In the rows, zero is written as 128.
Which row each row swaps with, under one turn or mirror
The rows were stretched afterwards, more along some directions than others.
q_911: [118 157 149  98 129 126 119 112 131 101 124 129 108 111 104 111 134 114
 100 131 136 133 148]
q_429: [116 151 138 151 145 115 148 119 109 118 106 125 122 121 121  83 148 111
 110 134  99 142 137]
q_771: [155 118 124 133 115 116 128 115 133 124 149 120 122 133 121 109 137 130
 134 166  87 149 106]
q_902: [123 147 178 107 132 154 125 112 132 134 127 137 127 136 127 124 116 153
 108 132 104 141  84]
q_714: [118 145 186 133 141 134 131 105 123 139 106 143 119 160 111 113 119 133
 106 116 123 121 108]
q_316: [127 135 166  97 119 138 133 134 115 107 139 107 103 107 106 123 105 144
 112 129 149 130 147]
q_186: [135 141 173 146 149 126 142 100 124 130  99 114 120 126  88 102 131 104
  93 126 115 121 129]
q_570: [131 134 108 125 112 113 143 137  95 128 146 123 107  99 150 105 114 142
 118 166 118 138 180]
q_797: [141 152 143 159 108 113 145 131 112 122 113 116 108 132  94 120 115 139
 102 118 144 125 198]
q_777: [145 138 163 142 103 117 129  96 148 123 121 135 119 143  84 117 163 114
 125 126 128 130 118]
q_499: [139 138 146 143 106 138 144 134 124 126 133 120 116 130 118 118 105 155
 128 140 127 143 147]
q_59: [109 158 143 129 145 138 128 123 125 122 114 133 122 131  83  96 131 137
 100 129 108 135 151]
q_271: [123 172 171 125 110 131 130 122 138 129 123 145 103 149  89 111 127 150
 106 122 128 129 160]
q_315: [122 114 106 115 121 136 134 124 116 118 130 124 145 103 129 125 115 134
 136 160  94 153 114]
q_588: [ 99 137 128 157 146 116 154 117  90 128 100 110 152  98 146 103 132 135
 125 100 107 142 130]
q_691: [120 137 144 120 122 129 142 135 113 125 145 138 106 131 126 114  95 140
 118 175 116 140 151]
q_394: [156 112  97 121 116 122 135 118 128 118 128 110 124  97 111 106 155  97
 129 162 110 137 141]
q_563: [125 134 119 145 122 119 158 117  84 139 109 118 129  96 131  99 126 132
 112 129 126 131 157]
q_145: [113 158 169 118 118 141 127 129 135 114 119 120 119 145  87 124 107 160
 106 103 123 148 154]
q_406: [120 132 136 168 128  94 150 116  95 125 109 113 122 103 131 106 150 104
 129 118 144 113 158]
q_427: [111 143 177 130 136 143 161 117 104 134  99 112 121 102 119 123 101 121
 105 109 149 129 142]
q_839: [115 117 110 140 137 122 133 126 117 112 113 123 152 111 119 128 116 126
 126 140 117 152 113]
q_5: [150 147 160 108 119 125 129 110 142 122 130 127 104 128  86 132 121 124
  95 135 123 125 128]
q_937: [151 145 146 130  91 118 142 125 134 124 134 133 104 132 101 122 103 137
 112 171 134 141 173]
q_729: [120 144 142 128 141 123 147 128  82 122 124 107 117  96 157 102 113 136
 106 131 118 126 145]
q_767: [134 124 100 148 130 134 124 133 127 105 131 118 138 125  91 108 136 144
 125 137 103 154 118]
q_809: [130 114 157 139 147 121 145 114 103 128 127  95 132 102 129 104 122 132
 115 138 107 135 111]
q_16: [144 133 138 148 124 116 164 130 104 133 116 108 108 112  95 105 110 122
 118 153 136 125 181]
q_284: [135 145 152 109 126 127 116 112 144 100 122 117  97 128  72 137 125 102
 100 111 146 124 140]
q_963: [121 133 151 136 139 113 166 121  87 141 114 104 121  84 156 130  97 122
 108 122 135 121 143]
q_904: [128 136 144 145 134 112 158 116  92 119 111  93 110  96 125 115 113 108
 101 103 149 123 177]
q_981: [141 133 166 147 105 116 158 115 107 151 122 106 117 111 115 132 112 124
 115 121 147 120 153]
q_916: [137 136 146 145 137 103 124 117 116 108 124 105 111 136  71 114 138 101
 100 109 138 114 141]
q_455: [133 136 187 152 127 114 142  96 132 147 108 136 115 145 106 120 124 101
 110 143 131 108 126]
q_479: [130 155 144 113 125 137 153 122 120 124 109 129 111 117 120 120 125 115
 116 128 125 134 141]
q_236: [129 130 136 106 109 130 127 118 133 111 126 122 115 112 122 129 139 107
 134 131 136 133 138]
q_971: [135 146 153 114 109 138 137 117 147 127 126 130 119 129 117 112 133 147
 128 142  90 160 130]
q_72: [117 153 170 120 118 150 138 113 143 139 101 147 131 131 119 121 135 134
 125 126 107 147 106]
q_698: [104 137 107 132 143 125 143 139 107 116 121 119 130  98 134 100 137 138
 126 133  99 158 145]
q_816: [120 117 135 120 147 139 123 130 116 115 126 134 128 142 120 128  94 127
 117 140 118 142 102]
q_157: [111 135 176 133 146 117 153  93 103 140 100 109 138  92 177 112 115 111
 118 124 117 131 120]
q_696: [136 121 126 151 134 108 142 107 122 133 129 120 123 117 129  96 155 100
 122 161 100 137 129]
q_80: [123 132 132 169 126 133 147 122 121 146 107 128 149 128 102 131 125 152
 111 120 116 151 130]
q_550: [ 97 141 135 159 138 115 168 127  74 146 103 122 138  97 148 115  95 140
 112 128 131 135 177]
q_75: [139 134 159 140 131 134 135 102 137 147 108 124 124 123  97 130 129 122
 101 120 123 124 130]
q_795: [122 119 130 110 131 137 117 115 131 119 133 132 141 129 138 126 124 140
 129 138  93 154  89]
q_538: [143 123 143 158 124 107 169  99 101 150 110  92 121  81 144 121 114 104
 113 133 123 129 152]
q_759: [131 125 102 110 110 126 128 145 112 107 152 120 113 107 126 124 121 138
 138 148 128 145 142]
q_776: [133 145 148 143 145 136 155 105 133 158 105 144 132 132 119 108 141 120
 112 153  86 141 100]
q_701: [162 117 101 135  98 126 151 124 109 141 138 124 120 105 120 110 106 135
 118 185 105 149 157]
q_403: [127 153 157 125 116 131 129 109 135 126 113 142 126 146  84 125 116 140
 105 130 118 138 147]
q_756: [128 122 160 124 139 135 142 119 131 133 131 130 115 138 128 114 126 109
 122 154 123 138 110]
q_787: [134 123 146 127 130 147 145 115 139 126 116 125 136 136  70 124 121 131
 124 138 117 156 100]
q_842: [ 97 146 171 133 138 143 163 116  97 136 101 109 138 106 148 111  97 141
 121 106 119 144 140]
q_391: [122 128 124 136 118 113 148 116 102 111 113 113 124  97 105 120 129  98
 116 125 151 125 152]
q_608: [102 142 120 159 134 120 157 139  89 139 113 105 137  97 124 104 112 159
 108 121 111 148 180]

Swapped with q_59: q_842
Swapped with q_904: q_75
Swapped with q_795: q_570
Swapped with q_455: q_391

Which row each row swaps with, under one turn or mirror
The rows were stretched afterwards, more along some directions than others.
q_679: [162 139 103 146 172 116  80 167 108 107 161 127 110 130 120 104]
q_289: [165 149 134 152 144 129 108 150 140 124 167 165 139 102 133 138]
q_694: [141 131 110 128 127  92  65 156 155 139 171 145 137 122  89 109]
q_878: [124 109 117 132 118 109 102 133 118 128 151 110 126 120 122 123]
q_721: [151 135 108 133 141  84  78 152 142 111 166 155 135 127  89 108]
q_851: [146 125 104 133 149 115  82 166 106 136 158 120 118 125 116 101]
q_684: [150 110 126 139 148 149 104 169 130 165 136 125 142 109 115 117]
q_248: [169 115 116 159 143 111 109 155 115 140 162 144 148 116 140 107]
q_462: [155 133 125 133 139 120 103 143 128 137 158 139 120 127 142 137]
q_135: [140 104 121 133 140 143  92 161 131 155 130 110 144 111 109 120]
q_861: [136 142 127 127 173 139  89 151 148 138 147 117 120 126 106 124]
q_872: [176 131 129 174 151 129  93 178 133 121 183 169 140  92 131 111]
q_189: [118 105 120 124 111  94  91 132 135 150 150 111 137 125 107 121]
q_917: [160 132 107 136 159 118  82 165 105 107 151 116 108 134 113 103]
q_642: [133  90 121 144 145 146  93 169 115 152 133 121 138 112 114 111]
q_212: [173 148 135 173 161 128  98 172 126 120 167 174 144  87 137 118]
q_531: [154 143 125 141 183 132  82 156 147 132 147 124 136 122 111 120]
q_953: [143 120 126 135 120 112 100 132 133 137 160 114 134 125 130 130]
q_495: [152 139 110 130 140 100  64 158 155 133 170 147 136 125  93 102]
q_244: [163 138 122 132 143 114  96 152 126 166 146 128 143 115 130 129]
q_106: [133 113 127 125 112  88 109 133 135 140 148 123 140 123 114 127]
q_984: [143 119 109 133 119  82  65 157 158 132 183 148 136 127  90 102]
q_613: [124 132 113 123 164 130  82 141 143 127 151 114 115 141 112 128]
q_481: [167 112 120 168 154 136 109 163 108 139 156 136 147 106 138 104]
q_28: [166 143 106 142 178 145  89 164 100 124 144 111 120 119 123 107]
q_408: [171 121 118 159 150 122 111 157 122 131 167 142 142 120 143 109]
q_346: [138 128 110 130 123  91  72 153 148 136 164 146 141 123  95 106]
q_737: [182 144 127 172 164 134  91 180 130 128 173 170 145  89 130 112]
q_705: [155 132 104 136 168 126  85 156 109  98 157 124 101 139 120 107]
q_321: [166 144 137 164 158 135  90 174 135 128 167 167 144  84 130 119]
q_452: [176 144 135 168 158 129  90 177 131 125 167 170 143  86 129 117]
q_493: [174 110 111 161 150  97  90 166 106 114 160 132 142 120 118  94]
q_665: [175 150 130 144 156 121 100 157 126 135 161 140 124 124 143 130]
q_7: [157 128 118 138 132 125  99 154 121 150 157 130 127 121 141 131]
q_413: [115 103 117 125 111 109  91 133 131 146 162 115 130 124 117 121]
q_740: [168 130 123 157 161 136 119 154 113 116 156 133 135 116 138 112]
q_187: [124 130 126 128 165 133  81 143 147 141 150 120 124 134 112 126]
q_92: [140 120 121 136 136  99  67 174 166 131 182 162 133 127  86  94]
q_388: [152 130 111 136 140 101  65 166 151 138 169 153 144 117  94  96]
q_792: [167 142 135 164 153 133  94 171 137 126 171 169 146  90 127 122]
q_200: [143 101 119 146 148 144 102 167 116 145 137 129 136 112 127 122]
q_51: [126 105 119 131 117 101 102 140 122 122 152 114 125 121 118 122]
q_647: [168 134 123 150 150 136 104 168 111 158 163 140 134 108 149 119]
q_544: [153 129 146 164 151 140  95 183 147 122 179 173 132  93 122 116]
q_516: [147 129 112 135 136  88  65 163 153 130 171 156 144 121  85 102]
q_159: [165 103 115 167 148 121 101 168 108 140 167 149 148 107 135  98]

Swapped with q_189: q_481
Swapped with q_244: q_28
Swapped with q_694: q_737
Swapped with q_51: q_408

Which row each row swaps with, under one turn or mirror
The rows were stretched afterwards, more along some directions than others.
q_332: [143 119 113  90 141 126 124 104 143 146  99 146 133 160 137 146 117]
q_210: [148 136 110  84 108 126 180 103 140 131 118 144 143 106 112 128 111]
q_918: [138 128 129  98 142 122 128 111 152 145  97 141 130 162 138 135  97]
q_442: [137 133 134  97 118 129 150 107 114 135 132 160 161 117 100 134 117]
q_122: [147 128 119 121 132 109 122 113 163 140  91 128 123 139 136 144 130]
q_826: [147 122 120 127 130 117 121 105 145 143  97 153 142 141 125 153 126]
q_95: [144 125 118 104 116 113 140 109 169 158  85 131 109 137 136 148 102]
q_506: [119  92 150  99 126 124 113 111 134 149 127 132 150 138 139 161  95]
q_967: [119  95 151  99 121 124 139 118 148 143 109 104 146 133 137 142  95]
q_161: [134 140 136  98 109 133 164 118 130 125 140 135 121 114 122 128 104]
q_996: [119  88 151  98 134 106 144 126 152 149 107 107 166 135 141 129  90]
q_488: [118 100 158 110 136 110 132  96 123 141  98 130 158 142 130 154 113]
q_276: [148 121  92  91 129 122 139 108 154 138 110 141 121 151 147 140 111]
q_658: [124 127 134 129 137 111 108 101 139 138  87 136 120 153 141 168 128]
q_738: [142 114 136 141 110 121 160 107 150 107 144 146 152  98 106 121 127]
q_632: [133 144 141  97 114 140 162 109 122 138 122 148 142 115 103 128 103]
q_470: [118  90 149  79 128 112 128 125 147 156 130 104 154 144 159 140  92]
q_880: [138 131 126  99 121 128 158 116 131 131 129 153 149 109  96 131 117]
q_483: [152 125 130 147 104 119 162 100 169 115 118 145 145  91  92 120 125]
q_900: [136  94 153  86 109 115 148 125 161 165 108 105 138 126 138 129  98]
q_366: [130 126 135 102 119 128 159 103 122 125 128 145 155 111  97 143 120]
q_367: [149 115 121 105 140 106 145 103 165 131 109 136 133 150 145 150 122]
q_835: [143 131 114  96 128 124 165 112 140 132 127 149 157 116 104 130 115]
q_272: [142 129 121  96 110 118 161 107 135 136 128 153 155 113 103 136 121]
q_270: [142 134 119  98 122 125 134 119 158 152  79 129 122 143 131 136 116]
q_357: [138  86 142  83 121 102 136 118 159 161 120 117 154 134 146 141  93]
q_85: [141 109 139 141 117 101 158 112 157 111 132 140 167 100  90 116 137]
q_656: [140 134 133 157 112 124 163 109 146 110 127 142 132  93 104 127 132]
q_552: [144 133 132 107 131 129 130 113 147 151  90 139 134 153 120 131 115]
q_772: [142 120 147 145 112 130 153 106 150 114 142 145 139  94 105 121 123]
q_603: [143 120 135  94 123 128 159 108 138 131 145 155 158 112  95 123 105]
q_173: [127 125 129 115 138 116 123  95 140 133  80 131 127 158 132 162 134]
q_670: [155 132 136 151  96 129 156 105 159 120 130 152 127  90  94 121 131]
q_20: [136 128 143 141 107 123 150 105 150 124 117 149 142  93  91 121 134]
q_166: [146 123 124 151  97 119 148 104 163 112 129 143 128  88 106 138 129]
q_998: [141 124 146 150  96 122 147  99 145 109 130 146 126  85  98 141 139]
q_969: [119  86 139 100 130 115 134 124 141 151 106 110 154 129 141 143 113]
q_820: [112  89 146 102 138 113 128 123 118 148 109 122 166 127 126 142 122]
q_706: [117  77 175 102 138 104 132 124 154 151 128 117 166 130 130 138 109]
q_133: [120  89 150  83 126 117 138 115 144 144 111 112 170 142 138 133 100]

Swapped with q_656: q_603
Swapped with q_996: q_918
Swapped with q_506: q_826

